One hidden turn or mirror swaps the rows below in pairs. Which row is each named row swapped with?
Kitot: [  4   1  -9  -6  -7  -6  -9   8  -3 -28 -35   0   3   4   8   9  36  -7
  11 -26  15   4  15  -6  -4  30  -6 -13 -32  -4 -28 -25  -8 -26  17 -24
 -18  27 -12 -11  -3  17]
tilof: [-11 -14   0 -21  15  -5 -26   3   4 -50 -12  -3  -8   9  22 -29  14  14
   7  16 -30  10  13  26   7 -14  -4  -4 -12   0  -9  -8  33  10   9 -25
 -31  -5  19  17 -19  24]
fal: [  9 -17  21 -12  32  -8  29 -29 -12  -8  -1 -28  -8  15 -10 -21  15  16
 -29  24 -15  35   4   7  20 -19  14  -2 -10  -6 -26 -14  27  27  22  29
  -3   9   6  19 -18  23]
Neb: [  7 -21 -13   6  15 -19  18 -22   7 -49 -19 -15   9  -2  21  -4  41   1
  23   5  -9   1   0   0   8  24 -27 -31  -4  -9 -29   1  -3  -4  41 -14
 -41   5  -3  39  -8   6]
Gasom: [ 12 -16   1   7 -20  23  23 -19  20 -34 -54 -24  18   5  21 -37  23   8
  -3  -1  -1   7   9 -19  38  31  -7 -17  -6 -24 -23  -5 -34 -33   1 -12
  -8  14  -3   1   1  13]
deno: [  6   0  -8  -1 -10  25   4   2  26 -19 -54   7  -6   8 -26 -16  18  11
  16 -25  28  -7  -7   6   3  -4   1  -2  -4 -21 -22   4  11  -6  -3  10
  30   9 -17  -2   9  41]
vamod: [-23 -34  19   3  15   7  -9  -1  -4 -41 -13 -22  24  16  -3 -35  18  11
   1  13 -35  14   3  20   7 -21  -4  -9   0  13  -1 -10  45  18  10 -24
   9   4  23  16 -16  28]
Runit: [-17 -26   1  29   4  17   1 -10  13 -56 -33 -21  29  -2  -5 -39  26  -4
  34  11 -30  -1  -4  -6   2  25 -28 -17   4   8  -4   0   4   8  18 -18
   6  15  22  14   0  28]
Tud: [ 10  -5  -7   0   2  35   5 -14  14 -15 -40  -1  10  20 -29 -17  18   1
  -4 -10  17  -2  -2 -10  20  -3  13 -10 -14 -21 -44  12  11 -13  13  26
  34  11 -19   3  13  52]
dute: [ 12  -4   0  -3   5  11   5   1  31 -22 -38  -5 -17  28 -29 -10  10  -6
  -1 -22  29  14 -18  -3  14  -1  14  -3   6 -39 -17  -8  14 -10   1  17
  37   1 -20  -6  17  39]
beb: [ -6 -11  23 -13  22 -21  35 -24  10  -6 -13 -27 -28  -2  -5 -22  16  20
 -25  27  -8  39  -7  -2  24  -6   5   5   1 -11  -1 -30  17  25  17  18
 -21  12  -1  16 -10   5]
seli: [ 15 -18 -11  -6   3   9  18 -22  13 -26 -21 -23  19   7   8  -3  40  -2
  -3 -13  14  -1   5 -25  34  23  -1 -25 -15 -33 -43   0 -21 -40  24 -10
 -18  24 -23  15   8   8]
numi: [ 11 -14  22 -10  23 -27  25 -15  11 -14  -6 -32 -28  20 -12 -17   8   4
 -25   9   1  39 -15   5  17 -14  17   3  12 -25   1 -34  25  19   7  23
   9   3   3   4  -7  14]
fakos: [-19 -31  33  22   6  -1   5 -11  -4 -26 -50 -14   8   1  15 -19   3   6
 -14  -3 -21  38  -5 -13  17  15   1  -5 -11  23  13 -19  29   7  22 -34
 -10   9  21   5 -22   6]

Kitot pairs with fakos
vamod pairs with seli
tilof pairs with Gasom

One hidden turn or mirror swaps the rows below in pairs. Which row is each named row swapped with?
pur: [ 16   4  10  15  -7 -39 -12  11 -31  -5   6   3 -30   3 -24  -7  27  22
  -4  18 -10   3  10   1 -10 -14]
supas: [ -1  -5   1 -14 -18 -25 -33  18   4 -25   1  -2 -55   9 -10   1   2  27
  -4  21 -13 -10  15   4 -18  -1]
Zam: [ -7 -10   7  -9  -7  54   7   2  -5 -13 -12 -28  -9 -16  -2 -35 -17   2
 -27   4  19 -39  12   6  -9  18]
faz: [  9  11  22  18   4 -10 -11  32 -37  21   3   4 -26 -20 -35 -25  10  26
 -11  32 -15 -18  11  19   6 -32]
migap: [ -4  -8  -8  -8   0  49  -7   8  -4   4 -12 -18  -8  13   1 -31  14  17
 -21 -20  20 -41   4  11 -14  14]
sele: [ -9 -11   0 -34 -22  33 -24  12  11 -21 -10 -16 -42   1  -1 -20 -22  28
 -14  18   3 -35  13  13 -10  17]
Ruf: [ 13   2   3  10  -3 -40 -18  25 -28  -6  -8  -2 -28  10 -15   3  18  26
 -11  19 -18  -4   0  -1 -10 -20]
kup: [-13 -12  22  -4  13  44   5  17 -17  12 -16 -31 -17 -25  -9 -48 -30  -2
 -20  16   9 -38   6  15  -3   1]
nof: [-13  -7   6 -22  -9  48   5   6   9 -12  -4 -27  -7 -10  -1 -45 -17   8
 -25   2   7 -38   5  15 -19  12]
bavuf: [  2   8  19  -3  18   0 -12  18 -39  35  10  -5 -19 -12 -24 -47   1  19
   3  30  -4   3   3  21  -3 -29]
guki: [-16  -5   5  22  25  23   1  35 -11  -2  -4 -30 -11 -29  -8 -17 -20 -20
 -32  18   4 -29  29  -2 -19 -22]
Sumir: [-22 -13   3  -4  32  28   0  11 -14  -3  -3 -28  -6 -20   1 -39 -26 -20
 -22   9  17 -12  23  -1 -26  -7]
las: [  0   8   1  14  21 -27 -13  27 -28   2  13   4 -18 -13 -24 -16  23  10
  -7  27 -10   3  23  -2 -18 -37]
Gamo: [  7  -7  16  25  -6 -33 -11  19 -13   3  -1  -9 -36  19 -15  -6  34  15
 -15 -18  -7 -24  -1  10 -18  -4]
bupag: [-11 -14 -11 -10  -7  52 -12  12   3 -16 -14 -27 -20  17  -5 -48  -9  28
 -17   4  18 -22  -3   6 -18  17]
Topo: [  4  -3   8  31 -16 -30 -19  32  -5 -21   0 -12 -45  17 -26 -15  21  29
 -15  11 -13  -9   0   3 -20 -10]

las pairs with kup
nof pairs with Ruf
Topo pairs with bupag

One hidden turn or mirror swaps the rows below in pairs. Which row is each named row swapped with?
masav: [ 11  37  -8   4  15 -37 -27 -24  27   8   6   8]
nir: [  3  10 -35  34 -19 -34 -15   7  13  35  -3 -43]
dafa: [  7  38 -15  -2  19 -27 -24 -25  31  10   5   8]
Mes: [  3  22   1  -8  19 -13 -11 -33  17  -4  15   0]
liro: [  2  33 -18  -5   8 -40 -36 -30  13   0   5   5]
Datoz: [-15   0  16  31 -10 -34 -20  -3  12  30  25 -36]
Nid: [ -6  13 -49  13 -16 -26 -22  -8  -4  16 -11 -44]
dogo: [  1  -6 -18  26 -20 -19   1  -4   0  19   5 -53]
leb: [ -1   8 -32  30  -9 -21  -6 -11  15  34   5 -63]
ziro: [ -2  19  -3 -12   9  -7  -7 -33  40   3   4   1]
renu: [ -3  36  -8   3  15 -11  -7 -31  28  -1  21   3]
buv: [  4  15  12  -7  14 -19  -3 -33  16  -4  19  -5]
moz: [  2  -7 -15  24 -20 -26   1  -2   1  23   6 -54]
Linam: [ -5  -6 -22  20 -23  -7  -7   2  35  19 -20 -29]
Tob: [ 10  14 -26  37 -22 -43 -19   7  10  30  -3 -42]
nufop: [ -5  10  -9   1   0  -2 -11 -17  45   4 -11   2]
tov: [  3 -11  -4  23 -18 -26   5  -5  -1  19   8 -51]
Vufi: [ -2   3 -36  22 -25 -38 -24  -1   1  26  -3 -48]
Leloz: [ -7   8 -31  35 -21 -18   2  -2   8  26   9 -51]
mikof: [ -3   8 -33  22 -25 -44 -28  -3  -2  21  -7 -44]
loz: [ -4  -7 -21  20 -27 -12   3  -5  23  27  -7 -48]
divu: [-11  29  12   6  17 -22 -27 -27  26   6  25   2]
suter: [ -5  32 -32 -12  11 -21 -26 -29  12  -4  -3  -5]
Galez: [ -1  34 -10  -1  26 -16 -19 -41  33   9  15 -12]
deku: [  2  19   6  -9  17 -20 -10 -32  20  -1  18  -2]
Rede: [-14  15  25  17   8 -29 -23 -19  20  16  30  -9]
Sevi: [ -2  33 -15  -9  15 -35 -34 -31  18   4   7   4]
dagis: [-15   1 -10  38 -20 -29 -19   2   9  32  13 -47]

dagis pairs with divu
leb pairs with Galez
suter pairs with Nid
Rede pairs with Datoz
liro pairs with mikof
nir pairs with dafa
Vufi pairs with Sevi

One hidden turn or mirror swaps the rows below in pairs. Which row is each named row swapped with?
Ger: [ -6  23  -8   7  10  12  29 -33  11   1 -16  -4  31  -2 -28 -26  -8  38
 -18 -10  26]
kala: [-36  -2  20 -27   3 -11  34 -15 -43  15   6 -17 -26 -31   5  15 -20  16
   0  -2 -12]
pilof: [-24  -2  11   3 -24   4  28  -9 -20 -17  23   2   9  -1 -24 -30  -6  12
  14 -10  27]
zed: [ -6   3  -8   3  34  -2  36 -17 -17  40 -41 -22  -5 -16 -22  -3   9  12
 -32 -13  -3]
Diz: [ -6   2  -5  18   2   7  29  -8  -6   3 -10  -6  20   7 -37 -39  17  13
  -7 -18  28]
fodif: [-24  15  10  -7 -17   8  26 -34  -3 -18  17   2  20 -11 -14 -17 -29  39
   3  -1  24]
ludar: [-15  13  -6 -12  21   8  40 -16 -26  45 -34 -25 -16 -20 -14   6   6  12
 -32 -12 -15]
lib: [-31  13   9 -12 -24   9  14 -19 -27 -20  25  -8  -2 -15  -8   1 -30  14
  21  -6   4]
doran: [-31  11  15 -12 -23   7  13 -23 -34 -17  28 -15 -11  -2 -11  -5 -22  12
  19 -10  16]
rema: [  0  23 -22  13  25  13  17 -19  -3  17 -36 -19  18  -1 -32 -16   9  13
 -17 -20   7]
bimu: [-36   5  14 -28  -9   5  37 -17 -41  22   4 -17 -29 -32   1  17 -19  13
  -6  -3 -18]
depi: [ -1  22 -15  12  22  11  17 -22 -11  19 -29 -27   9  14 -33 -21  15  11
 -17 -25  19]
taf: [-13   6  -3  -9  36  -7  37 -15 -24  40 -36 -25 -11 -20 -10   4   8  15
 -26 -12 -11]
pedu: [-35  -8  21 -21 -10  -5  30 -18 -41   5  15 -10 -25 -30   1  12 -28  14
   6  -1  -4]

lib pairs with rema
taf pairs with kala
pilof pairs with Diz

One hidden turn or mirror swaps the rows below in pairs. Which row is each named row swapped with?
Vul: [ 27  18 -13 -11  25   2  18 -45 -15  12  13   8  34  19   1  10  -7 -20
 -26  -5 -18 -20   6  17]
Libo: [ -5  10 -33   8   7  12  24 -51  -6   1  11 -15  38  20  -6  14  -8 -54
 -43   6   3  -6 -35   2]
fusag: [ 15 -16 -25   8  27  31  18   9 -10  15  51  49  28  25  17 -14 -22  -8
 -25  -8 -32 -27  22  -1]
sofu: [  2 -14 -29  24  18  43  21  19   4  15  49  53  27  35  13 -22 -22  -9
 -25  -4 -34 -14   8  -5]
guti: [-21  -3 -44  20   9  17  24 -38   1  -2  19 -10  42  21  -4   9 -13 -62
 -47   0   5  -4 -45  -4]
Dode: [ 21  21 -15  -4  14   8  25 -54  -4   7   7  -1  38  26  -7  11  -3 -34
 -30   8  -3  -8  -5  22]
dipo: [-19 -31 -47  34  11  46  24  14  -1   1  58  35  29  28  14 -16 -28 -39
 -43   1 -14 -15 -17 -20]
lali: [-16   3 -33  19   8  15  25 -46  -5   2  17 -10  43  20  -1  12 -11 -58
 -47   4   7  -4 -40   0]
noka: [ 21  20 -15 -11  42  18  33 -27  11  27   2  17  27  35 -18  -9   0 -28
 -32 -12 -28 -17   4  15]
vip: [-27 -30 -46  39   9  43  25   8   0   3  54  31  36  25  14 -12 -26 -46
 -47   0  -7 -11 -26 -19]
Fatu: [-30 -30 -52  35  12  39  24   5   4   0  48  22  36  25  10  -9 -25 -52
 -46  -3  -5  -9 -33 -19]
nam: [  5 -23 -30  23  17  45  24  16   1   9  56  52  28  34  15 -21 -24 -20
 -30   2 -23 -18  15  -2]
tol: [ 18  28 -14  -3  14   7  21 -48  -1  12   1   0  37  27  -8   9  -4 -24
 -26   0 -17  -4 -12  18]
Sipi: [ 13  -2 -23   2  44  37  33   9  13  28  27  45  23  38  -7 -24 -10 -21
 -32 -15 -38 -23  14   2]

Dode pairs with nam
Vul pairs with fusag
guti pairs with Fatu

One hidden turn or mirror swaps the rows below in pairs. Which row is each named row swapped with?
gimuf: [-10 -20   7  -7  -9  21   0  21  26 -25   5  27  -3  29  18 -13  46 -14
   6 -42 -20   3 -37   8  -3  44 -21  14  -1  24  -2  21  10  -6   2  21
   3 -31]
rosot: [ -6 -30  11 -26 -14 -31   7  33 -15   0 -12  35  10  31  40   1 -21 -10
  25   9 -17   7 -23   2   2   3 -14 -21  -8  13   1  21  -5 -30   8  46
   3  -6]
rivo: [  6 -16  29   4  -7  20  17  30 -19 -18 -35   7  -1 -25   5   3  51 -25
   8  -5 -24  34 -47  18 -15 -37 -25 -19  12  40 -11  31   6 -40 -12  18
  30 -35]
zer: [  7 -27  30  -2 -15   4  14  20 -17 -27   2   4   0   5  16  -3  49  -5
  11 -10 -11  12 -28  12  -5 -28 -12  -4 -60  35 -12  25   6 -16  -9  21
  20  -8]
bedu: [ -7 -22  -7 -22 -18 -10  16  29   7   8  22  23   8  30  21 -21  -2  13
  42   7  -7  -3 -14  21  13  -2 -10 -18  12   0 -16  21  -7 -17  -8  37
  12  -3]
Relab: [-25  -5 -11 -21 -32 -12  10  43 -26   1   0  41  -2  14   6 -18  55 -13
   1 -29 -12   4 -15  22  -9  -9 -15   4  19 -11   0  25   6 -34  47   8
 -20 -19]
vikul: [ 11 -20  22 -25 -42  19  15  19 -40 -19  -5  20   3  69  31   9  11 -17
  18 -39 -17   6 -23   7   8 -19 -19  10   1  28  -2  30   6 -32  13  40
   6 -42]
pilus: [ -5 -20  18  13  -2  -4  26   8 -22 -18   6   9  -5 -17  10 -18  20  18
   4   5 -20  32 -25  24 -12 -34  -4   8 -22  26   2  12  13 -27 -23   9
  18 -35]
roso: [ -2 -16   0 -30 -34   1   8  44 -65 -11  -4  27   7  18  22 -10  52 -31
  24 -37 -12  -8 -25   5   1  11 -20 -13  33  12 -17  35   0 -43  35  27
   1 -31]
Filim: [ -8 -13  -5  -8 -31  28  20  28 -20  -4 -33  17   3   4   7  -4  60 -18
   9 -29 -19  28 -34  12  -2 -35 -20 -16  55  19 -10  34  14 -47  14  13
   5 -47]
bekuf: [ 15 -33  16 -14  -3   7   0  18 -11 -27  14  -3   4  12  13  13   0 -20
  21 -22 -10  -6 -29   1  16 -10  -1 -22  37  48 -38  44   1 -22  -8  20
  32 -49]
lumuv: [ -1 -24   7 -11  -8 -22  17  32  -1 -21  -9  18   6 -12  -1   6 -28 -14
  -5 -18 -11  13 -24  24 -10  -1 -14  -6  57  24  -4  25   8 -40  11  13
   2 -59]
kosig: [ -8   0  31  17   0 -13  17  49 -15   3  26  27 -19 -14 -11 -28   4  -5
  19 -10  -3   8 -27  36 -29 -29  -5   1  21  20  -3  11 -21 -29   6  25
  13 -11]
Mekep: [-13  -2  14   0   6 -14  -1  33  19  -6  -8  24 -24  -5  24 -20  27 -10
   1 -43  -9  -3 -43 -27 -16  11 -11   0  -7  34  -4  10   8  -5  16  12
 -13 -23]

pilus pairs with roso
rivo pairs with Filim
bekuf pairs with lumuv

